In the data rows, 128 means zero.
Some points, one per row:
[116 160 121 122 101 110 119 101 132 119 147 118 124  89 146  82 123 127
 145 118 135  98 124  91]
[143 117 150 100 140 168 152 160  96 115 107 114 126 147 117 139 140 117
 112 126 116 128 134 154]
[139 128 101 173 127 184 106 161 116 132  99 153 116 195 112 188 105 146
  88 139 106 198 112 197]
[118 149 144 133 131 105 152  92 172  96 176  97 165  80 133  82 174 107
 163  76 158 104 153  89]
[127 131 148 108 118 111 161 111 161 119 155 100 128  97 136  99 124 102
 167 128 132  97 139  86]
[126 115 131  97 114 102 159 103 120 103 125 127 158 102 136 120 137  99
 151 132 137  93 178 132]
[106 145 103 150 105 149 106 142 141 145 110 115 122 139 110 152 134 173
  98 132 105 119  99 130]
[ 77 115 121 109 109  87 109 100 115  93 116 119 127 115  96  98 124 103
 120 102 127 104 117 106]
[113  96 114 153 132 141 116 131  97  85  99 165 114 144 120 152 120 144
  83 112  91 142 125 164]
[255  83 255  48 255  90 222  97 201 114 183 105 210 115 197  92 223 102
 223 115 212  89 236 124]
[116 164 121 126  99 110 121  99 134 119 150 119 122  87 151  79 123 130
 149 118 138 100 125  88]
[170 103 150  99 144 107 140 105 159 125 162 109 164  86 170 106 156 117
 165 136 169 113 157  88]
[119 108 143 101 129 119 148 120 155 126 156 107 139 105 136 111 152 123
 137 126 117 121 116 104]
[106 109  80 118 129 129 104 122 105 137 106 110 108 128  90 120  98 116
  97  99  89  91  74 102]
[104 142 114 120 101 106 113 121 141 114 124  97  91 107  99 125  94 106
 100  94 137  90  93  88]
[123 134 132 114 120 109 130 118 107 126 140 117 128  96 115  97 137 118
 139 125 116  84  92  91]
[255 116 252  99 252  91 241  98 194 138 201 101 197  98 217 108 219 117
 225 123 215 115 231 110]
[ 91 116  63 196 101 215  84 180  90 153  97 178  98 201  88 188  91 150
  70 183  85 175 102 186]
[126 165 101 229 117 233  92 190 109 149 110 181 105 212  85 210  65 153
  95 189 116 188  69 192]
[116 161  97 156  88 135 125 164 134 136 105 104  86 116 111 152  92 143
 117 143 105 125  97 114]
[109 114  72 157 114 200  97 176  63 142  74 167  91 178  89 171  70 162
 114 164  75 167  96 173]
[255  85 252  53 255  91 214  96 194 114 176 104 200 113 191  93 214 102
 214 114 202  90 226 121]
[107 161  94 168  87 152 119 124 110 174 111 180 115 175 112 137  99 153
 108 172 117 170 109 152]
[133 145 143 105 158  92 155 119 144 128 161 147 153 101 166 103 177 129
 172 124 159 114 173 143]
[255  95 242 103 248  74 204  95 224 102 219 134 224 102 242  92 231 123
 236  95 227 109 217  87]
[136 122 102 138 140 158 101 189 102 137  94 126 121 182 111 180  94 150
  88 126  98 165 133 168]
[105 111  93 107 101 109 105 114  96 118 101 121 107 110  91 114 115 127
 114 113 103 119 129 115]
[203  86 229  85 239  78 182  90 131 109 117  85 147  83 153 104 164 122
 144 119 142 108 159  99]
[135 172 111 206 109 189 109 142 118 163 109 190  96 222 112 168 106 166
 118 180 114 223  99 169]
[129 151 156 137 127 112 129 102 151 139 134 119 116  99 161 127 150 117
 145 122 146 117 126 107]
[105 121  94 123  94 149  97 150 114 127 110 137 105 121  92 132  99 116
  95 126 102 111  87 131]
[ 97 181 112 169  98 152 129 179 141 153 113 141  86 158 147 193 113 180
 103 142 119 164 104 164]
[ 94 110 130 107  98 101 124  93 124 112  98 105  87 103 115 106 117 108
 119 114  95 107 114  88]
[152  96  99 139 133 168  99 177 112 113 122 109 127 148 107 161 121 126
  92 111  94 129 114 162]
[117 196 147 196  76 101 115  93 130 155 145 144 120 120 153 118 142 174
 164 145 162 146 180 124]
[ 96 123 105 111 110 105 124 112 115  99 112 124 116 115 101 113 131 111
 101 116  97  99 106 112]
[104 124 100 117 104 118 113 126 104 119 112 117 120 110 112 135 111 110
  98 111 100 115 116 135]
10 more points follow, each with its number after it:
[100 144  98 132 112 134 105 114 107 143 106 154 116 162 105 136 110 137
 103 154 121 159 121 171] 0
[144 128 102 175 130 190 107 166 116 134  98 154 117 203 115 195 106 148
  87 141 104 204 112 204] 1
[126 109 102 128 128 124 108 123 128 115 111  88 110  92 109 111 100  98
 111  82 118  88  80  73] 2
[ 94 121 105 110 110 104 123 112 112 100 110 123 110 113  98 113 128 111
  97 114  93  97 103 111] 3
[153 120 157 103 160  80 137 117 150 119 124 100 155  94 135 109 120 122
 142 108 161 110 149  95] 4
[116 119 120  82 119 107 106 111 114 120 119 104 140 113 102 119 119 100
 108 119 114  76 112 117] 5
[ 97 131 130 104 106  92 155 107 149 105 152 106 147  77 150  85 140 114
 157 111 143 108 154  94] 6
[208  99 174 111 207 111 182 115 173 110 194  90 211 105 195 111 206 113
 171 108 199 105 191 108] 7
[107 122 102 116 109 114 114 118 104 117 113 121 121 110 112 131 112 105
  98 114 102 113 117 129] 8
[133 129 132 101 147 112 139 120 152 110 159  80 141 107 152 106 151 112
 146 111 155 103 127  94] 9
Which three of these numbered points are nearest to each point below, ignoring the 3 directions in which the first points spread most? Their numbers follow each, nearest first.
[161 112 146 115 174 103 139 117 160 119 131 117 132 101 154 118 137 137
 178 126 160 114 154  99] > 4 2 9
[119 183 112 197 115 172 101 156 124 200 131 182 128 168 109 158 118 147
 118 194 113 159  86 145] > 5 3 8
[ 93 124 101 113 106 105 123 112 112  98 108 124 111 116  96 115 129 111
  97 116  92  97 102 110] > 3 8 1
[220  94 174 115 195 115 160 124 196 145 161 103 171 110 172 120 169 101
 197 117 202  86 158  95] > 2 9 4
[164 116  91 162 128 171 107 173  96 158 101 163 132 167 151 185  94 148
 122 151 105 173 117 190] > 8 1 6
[121 163 109 212 113 241  99 176  93 157  96 216 109 214  94 174 102 148
  94 196 107 194  68 185] > 3 5 8
[108 162 115 155  92 225 109 229  98 178 102 169 128 225  90 225 110 188
  98 176  77 196 101 208] > 5 6 3
[ 82 129  95 142 108 137  82 152 105 142 100 120  86 100 107 134 105 144
 122 132 121 133  96 126] > 4 9 8
[ 98 119  89 165  83 174  82 185  78 159  92 129  83 137  77 176  82 161
  85 150  88 140  89 145] > 4 8 5
[171 122 158  99 156  97 127 121 111 115 143 101 146  92 135 123 145 126
 146 104 147 102 149 128] > 8 5 4
[145 125 112 167 135 179 110 159 117 132  99 152 116 193 117 187 109 145
  92 139 105 195 114 195] > 1 8 3
[173  96 214  90 210  95 141  82 143 107 107 101 136 100 105 102 124  92
 113  74 113  71 121 116] > 4 3 2
[133  91 166 102 146 101 152  95 129 123 120 103 113 113 104 100 119 119
 110 120 111  85 111 100] > 3 5 8
[159  90 206  80 189  64 141  84 126 114 118 124 111  87 139  96 142 110
 141 120 114  89 135  92] > 3 8 4
[139 127 141 100 161 108 146 114 156 104 159  84 145 108 156 107 158 110
 150 110 158 101 134  95] > 9 7 1
[124 161 108 216 113 250  99 180  93 155  93 217 107 218  94 178 102 146
  90 196 105 197  64 189] > 3 5 8
[205 104 166 106 197 106 180 118 191 134 193 108 210 104 182  92 192 102
 194 120 208 113 210 112] > 7 6 9
[123 163 117 134 115 109 124 136 142 117 134  82 124 104 121 119 121 118
 129 105 148 117 107 107] > 9 4 2
[ 95 134 130  78 132  96 113 110  99 123 125 128 139 107  97  96 117  98
 112 125 132 122 137 112] > 0 8 5
[188 127 130  98 114 139 123 152 105 173 116 101 114 125 120 132 107 151
 122 132 105 133 122 146] > 5 4 8
[143 122  96 147 149 184 107 169 102 123  88 129 106 183 115 193  86 152
  77 133 114 186 120 196] > 1 8 4
[197 111 162 115 190 112 173 122 185 140 188 115 203 110 176  98 186 106
 188 127 200 117 199 115] > 7 9 6
[141 121 101 143 150 177 109 163 106 122  92 126 109 175 116 184  92 150
  83 131 116 179 122 187] > 1 8 4
[130 155 154 137 126 116 132 104 154 139 138 119 121 100 165 127 154 118
 149 122 149 117 132 108] > 8 1 3
[142 141 137  95 152 129 146 121 141 113 145 119 179 116 156 109 161 112
 154 130 143  95 174 133] > 5 6 8
[ 89 132 131  75 129  94 113 108 100 121 124 125 135 105  98  94 114  98
 113 125 132 123 132 109] > 0 8 5
[131 166 102 236 119 239  92 194 111 148 110 181 105 215  83 216  60 154
  95 191 119 189  65 193] > 2 9 5
[ 97 131 133  73 132  95 115 109 101 125 128 127 140 105 102  95 117  98
 115 128 134 124 137 110] > 0 5 8
[148  96  93 140 130 171  91 184 106 115 118 108 123 153 103 166 115 126
  83 110  85 129 106 167] > 7 9 1
[175 112 132  81 155 111 160 105 164 139 177  85 176 106 133 108 166 113
 146 110 170  88 171 118] > 7 5 9
[122 119 109 177 118 188  86 180  81 111  98 163 103 210 118 199 101 168
  86 140 101 182 105 205] > 1 8 3
[107 121  94 120  96 153  97 152 114 127 111 138 106 119  91 132 101 113
  94 124 102 107  86 133] > 5 8 3
